In the data rows, 128 means zero.
Here are some points, one per row:
[ 88 150 122  98  91 117 163 138 109 122 125 135  90 135 111 104 160  87 106 107  49  88 140 131 114  58 147 140 110 146 180  71 129 166 154 131 165 152 243 225 143 158  62 125 138 119 157 143  98 110 113 126 105 145 193 133 216 138  18 152 139 105 105 148]
[147 203 175 103 140 125  97 141  94 144 166 117 124  75  74 170 121 123 131 167 147 217  82 122 105  60  88  51  95  80 155  75  25 189 139 113 139 167 124 113  67 118 152 162 214  66  70 131 129 120   0  38 110 153  79  99  60  35 116  48 165  55 115 134]
[123 155 154 135 151 146 140 146 129 141 151 104 135 117 109 126 125 130 153 121 137 132 146 130 106 138 109 118 127 133 121 112 117 126 135 123 111 149 140 112  99 121 130 124 130 100 101 139 129 125 125 116 120 151 146 181 175 186 200 239 255 255 255 255]
[144 131 200 110 138 164 101 160 127  74 131  88 178  84  72 167  85 140 108  95 110 107  91 162 150 109 136 126  84 145 123 129 123 131  98 163  71  83 118 104  54 156 129 247 127 224 183 203 125  95 207 104 125  71 165 120 173 118 135 117  94 126 117 137]
[124 169  83  95 133 100 141 167  63 101 159 127  88 112 124  95 130 159 125 102 190  93  83 157 184 104 110 148 127  83 113  69  93 136  96 180 139  50  82 119 158  84 117 107  94 145 119  12 126 125 154 194  52 144 167 149 103  65 101  99 110 171 101 172]
[106  84  83 161 110 136  51 186 221 171 113 164 179  41  69 138 127  75  92 146  31 149 129  75 109 141 131  84 125  96 110 109 181 125  62 196 114 105 140  76 164 127 129  94 109 136 138  50 141 105 101 106 129 142 116 130 156 114  73 119 139 165 121 105]
[ 99  69 113 125 180 104 194 124 129 185 166 131  56 106 159 142 133 119  69 108  76 127  96 112 109 141  85 130 155 152 116  85 130 140 148 121  63  63 154  86 119  83 165 176 137  62 137 109  43 113 163  92 100 130 173  90  40 181 156 154  79 119 169  80]
[164 157 110 112 117 137 126 141 118 136  72 119  82  87 216 144 142  65 148 144 131 119 142 102 153  91 142  88  70 143 134 135  79  80 159 144 124 105  92  82 119 157 138 148 184 133 113 105 182 119 131 178 200 235 223 197 224 191 209 127 123 112 116  92]
[179  90  30 134  83 139 112 139 109 159 130 163 173 127 153 102 110  96 121 120 209  73 156 139 131 117 156 101 109  91  70  91  77 144 109 143 110 145 103 166  96 125 122 145  80   0 144 181 109 157 138  94 130  28 124 179 156 123 125 146 140 117 140  58]
[137  47 188 153 127 127 128 140 112 143 112 183 190 175 198 191 179 255 142 159 132 197 198 141 144  82 135  87  92 148 112 101 117 184  80  96 140 115 156  95 122 114 129  84 146 127  88 126 131  72 139 174 114  89 115 163 120 187  98 150 125 140  80 122]
[101  83 119 120 107 155 113  80 104 140 146 109 175 150 108 100 184  77  54  89 110 149  67  90 138 146 148 141 159 142 100 102  53  81 190 114 101 130 104 159 119 101  95  64 122 195 114 136 136  36 104 133  95 102  93 131 119 100 200 203 159 114  54 109]
[ 82 100 205 127  85 162 133 109 157 126  52 158  91  84 154 154  58 134 136 101 134 110 107 166  88 117 170 160 190 129  90 173 172 218 241 190 175 148 111 191 163 127 154 159 113 107  73 101 162  87 180 126 101 118  88 111 131 129 142  84 187 123 131 107]
[148 160  82 159 109 139 123 111 116 210 126 121 199 193 196 102 171 170 117 153 152 188 130 135 106 138 145 180 162 127 218 224 164 168 140 186 173  74 189 141  77 153 106 139  93 160 112  88 110 165 120  74 126 100 207  91 148  68 197  98 131 133 128 138]
[202  96 179 206 142  86  80 150  68 173  97 148  88 110 121  98 156 119 121 162 153  96 103  92  87 112 130 111  92 116 126 189 166  72 193 163 184 176  82 135 134 155  85 166 151 111 149 168 104 107 124 170 118 140 131  87  64  95  65 188  64 167 130 157]
[114 141  91 145 149  63 151 174 176  70  44  98 113 168  85 142 209 150 137 161  90  85 183 224 122 128 124 136 136 126  84  73 106 108 187 143 155 144  99 102  46 179 162 123 133 149 139  69 123 199 116 125 140  95  85  69 120 120 152 159 123 136 111  99]
[129  72 138 121 125  99 107  81 159  84 110 169 179 164  90  78  80 154  89 139 122 149  85 144 142 108  43 111 148  89 137 129 115 138 137 158 109 151 122 151 143 100 109 125 171 141 159 175 105 237 220 151 186 255 162 197 117 117 147 167 171 105 124 111]
[162 175 106  74 223  88 162 109 151  95 138 153 138 113 104  35  86 163  92 123  94 103 189 105  83 165 169 119  80 173 131 185 150 153 113 107 164 169 126 155 173 110 158 187 145 117 177  79  84  52 107 119 166 120 100 184 113  87 166 126 122 156  71 119]
[167  83 121 147 102  88 153 156 176  77 135 106 110 118 119  77 132 119 173  51 194 174 105  67 116 141  94 125  80 157 114 107 155 123 158 107 163  21 104 155 167 192  65  97 128 159 123 105 123 140 131  28 164  92  92 152  93 191  94 108 145  83 131 164]
[152 100 100 128  80 133 155 127  79  90 153  89 140 141 116 121 118 148 157 116 114  56 113  64 169 118 106 112  87 154  78 151 116 194 118 127 137 202 177  87 181 186 118  82 112 155 109 138  57  93 135 149 116 187 102  19 144  95 184  64 126 159 189  70]
[126 182 202 165 230 239 187 151 120 134 123 205 143 185 164  95 140 149 150  86  59  88 124 102 184 189 135 108 132  40 120 106 103  71 107 165 118 137 120 120 159 155 119 108  99 109  80 124 151 125 135  96 189 101 125 109 121 106 111 138 113  51 169 142]
[169 131 122 172 183 184 185  95 136  84  51  99 126 120 108 145  97  73  96 146 126 164 108 124  82  64 165 142 130 139 134 170 102  84  64  65 111 120  89  82  55  73  34  81  16  90 144  99  86 121 123 149  71 155 115 120 103 175  98  75 146 106 141 116]
[113 107 122 141 116 109 126 116 127 121 118 161 101 132 105 153 126 113  80 141 138 173  73 100 155  46 152 130 162  72 154 129 119 123  82  77 164 150 140 199 209 194 239 187 123 178 209 124 135 172  87 198 173  72 121 128 139 189 199 127 121 123 193 174]
[ 59 147 171 150 114 115  89  66 170 180  91  44  87 102 136 115  91 146 205 100 102  86 164  95 127  58 148 143 136  81 146 144  65 116 101  73  36  74 115 137 147 124 116  90 126 112 113 131  93 162 134 107 156 109  64 138 141  77 118 156  46 196  88 128]
[127 154 104 147 160  74 117  93 117 134 127  80 149 119  70 135 137 130 167 175 138 111  88 106 103 178 206 173 112 201 159 124  80 194  92 124 156  93 126 144 150  70 191  94 154 113 127 155 242 137 218 138 171 133 146  62 133 129  89 183 136  71 168 122]
[112  89 114 107 158 128  76 181  84 190 114 117 104 124 118 130 140 109 102  42 145 145 189 149 105 240 193 168 142 115 153  86 139 151 110  36 104 136 141 150  96 162  89 181 141 174  87 165 154 180 130 204 158 192 113 131 105 122 116  58 160 148 126 102]
[148  64 148 164  86 178 137  72 122 114 168 126 100 102 166  99 117 109 151 201 182 155 182 255 187 154 186 163 124 145 127  83 199  60  72 103 119 126 133 146 165  74 141 132 176 161 132  98  99 114  91  67 122 155 113  98 161  70 123 150 118  97 160 131]
[104 135  67 206 175 136 175  40  91  91 137  79 137 161 158 130  79  73 145 105 106 165 184 122  84 127  77 134 127 105  64  95 160 144 149 207 155 124 148 118 139 136 186 126 149 190 145 221 193 130  88 150  89 122 138 181 106 127  96  83  87 149 110 146]
[149 169 106 145 147 190 104 163 151  85 131 139 172 154 159 174 158  97 159 108 178  64 112 115 173 128 109 141 235 220 255 127 184 153 136 117 156 165  96 119 130 115 187 128 178 158  77 125  58 129 117 114 107 123  96 190 100 149  83 147 107 151 114  84]
[107 142 131  56  52  38  11  21  52  25  76 118 127 123 143  89 101 136  87  85  80  99 136 108 123 163  73  95 149 128 136 129 185  83 106  97 117 118 107 102  91  89 113 122 106  88  55 112 139 108  79 136 136  66 153 100 138 151 128 108 101  98 181 140]
[162 191 135  88  47 215 159 134 104 153 179 125 102  80 132 145 189 168 101 127  61  79 106 152  88 111 114 104 132 144  80 143 186 115  91  68 182 105 111 120 140 110 105  82 161 128 196 181 223 210 149 115 133 125 116 160  71 134 160 117 129 156 103 110]
[ 93 118 146  53 125  47 190 136 164 132 197 195 207 165 150 166 148  69 170 156 162 149 154 145 119 110 167 124 197 149 115 194  95  90 134 109  89 185 143  80 157 174  69 156 128 145 103 106 209 125 159 111 107 118 140 145  96 102  93 109  68 150 176 109]
[ 99 181 167 177 115 110 154 182 214 193 221 193 165 208 136 138  28 107 104 138 151  74 114 128 116 123  83 156  87 156 128 108 158  90 144 102 116 101  95 120  98  72 110 100 149 109 135 131 119 146  83 206 157  85 127  50 165 155 138  76 151 126  85 136]
[111  94 110  53 136 154 128 190 114 171 118  70  21 154  95 112  67 144 134 156 208 118 101 146  99 167  33 114  87  69 153 218 153  67 100 109 107 228 220  93 114 143 234  73  75 162 104 113 174 122 163  85  76 110 123 137 148 171  99 175 151  81  33 115]
[107 155  98  88 111 133  92 134 194 101 161 142 119 187 179 235 236 185 221 171 130 173 107 115  78 195 108 136 118 104  80 128 138 109 144 120 104 113  91 181 136  96 144 166  54 110 181 166  64  83 124 150 115 187 113 124 174  95 115 111 113  90 130 156]
[123 159 139 116 135 122 117 127 123 129 142 104  94  66  82 136 119 156 137 176 137 221 195 141 255 211 165 179 182 182 156 186 145 155 192 203 107 156 137 113 149 146  78  98 119  56 184 169 124 157  92 159 124 113 118 123 108 186 138 117 119 108  90 146]
These points spread out most along one direction. Take the direction at right angles to it along which they spread out most. Go by this last direction. How far along it is each point below, from 0 to 99? The average is 50, and the first point in the table lies past the average. One standard deviation of the points above along it is 16.
[162 175 106  74 223  88 162 109 151  95 138 153 138 113 104  35  86 163  92 123  94 103 189 105  83 165 169 119  80 173 131 185 150 153 113 107 164 169 126 155 173 110 158 187 145 117 177  79  84  52 107 119 166 120 100 184 113  87 166 126 122 156  71 119] 51
[147 203 175 103 140 125  97 141  94 144 166 117 124  75  74 170 121 123 131 167 147 217  82 122 105  60  88  51  95  80 155  75  25 189 139 113 139 167 124 113  67 118 152 162 214  66  70 131 129 120   0  38 110 153  79  99  60  35 116  48 165  55 115 134] 37
[111  94 110  53 136 154 128 190 114 171 118  70  21 154  95 112  67 144 134 156 208 118 101 146  99 167  33 114  87  69 153 218 153  67 100 109 107 228 220  93 114 143 234  73  75 162 104 113 174 122 163  85  76 110 123 137 148 171  99 175 151  81  33 115] 74
[123 155 154 135 151 146 140 146 129 141 151 104 135 117 109 126 125 130 153 121 137 132 146 130 106 138 109 118 127 133 121 112 117 126 135 123 111 149 140 112  99 121 130 124 130 100 101 139 129 125 125 116 120 151 146 181 175 186 200 239 255 255 255 255] 68
[126 182 202 165 230 239 187 151 120 134 123 205 143 185 164  95 140 149 150  86  59  88 124 102 184 189 135 108 132  40 120 106 103  71 107 165 118 137 120 120 159 155 119 108  99 109  80 124 151 125 135  96 189 101 125 109 121 106 111 138 113  51 169 142] 40
[149 169 106 145 147 190 104 163 151  85 131 139 172 154 159 174 158  97 159 108 178  64 112 115 173 128 109 141 235 220 255 127 184 153 136 117 156 165  96 119 130 115 187 128 178 158  77 125  58 129 117 114 107 123  96 190 100 149  83 147 107 151 114  84] 24
[123 159 139 116 135 122 117 127 123 129 142 104  94  66  82 136 119 156 137 176 137 221 195 141 255 211 165 179 182 182 156 186 145 155 192 203 107 156 137 113 149 146  78  98 119  56 184 169 124 157  92 159 124 113 118 123 108 186 138 117 119 108  90 146] 26
[107 155  98  88 111 133  92 134 194 101 161 142 119 187 179 235 236 185 221 171 130 173 107 115  78 195 108 136 118 104  80 128 138 109 144 120 104 113  91 181 136  96 144 166  54 110 181 166  64  83 124 150 115 187 113 124 174  95 115 111 113  90 130 156] 24
[113 107 122 141 116 109 126 116 127 121 118 161 101 132 105 153 126 113  80 141 138 173  73 100 155  46 152 130 162  72 154 129 119 123  82  77 164 150 140 199 209 194 239 187 123 178 209 124 135 172  87 198 173  72 121 128 139 189 199 127 121 123 193 174] 69
[169 131 122 172 183 184 185  95 136  84  51  99 126 120 108 145  97  73  96 146 126 164 108 124  82  64 165 142 130 139 134 170 102  84  64  65 111 120  89  82  55  73  34  81  16  90 144  99  86 121 123 149  71 155 115 120 103 175  98  75 146 106 141 116] 52
[ 88 150 122  98  91 117 163 138 109 122 125 135  90 135 111 104 160  87 106 107  49  88 140 131 114  58 147 140 110 146 180  71 129 166 154 131 165 152 243 225 143 158  62 125 138 119 157 143  98 110 113 126 105 145 193 133 216 138  18 152 139 105 105 148] 60
[202  96 179 206 142  86  80 150  68 173  97 148  88 110 121  98 156 119 121 162 153  96 103  92  87 112 130 111  92 116 126 189 166  72 193 163 184 176  82 135 134 155  85 166 151 111 149 168 104 107 124 170 118 140 131  87  64  95  65 188  64 167 130 157] 51
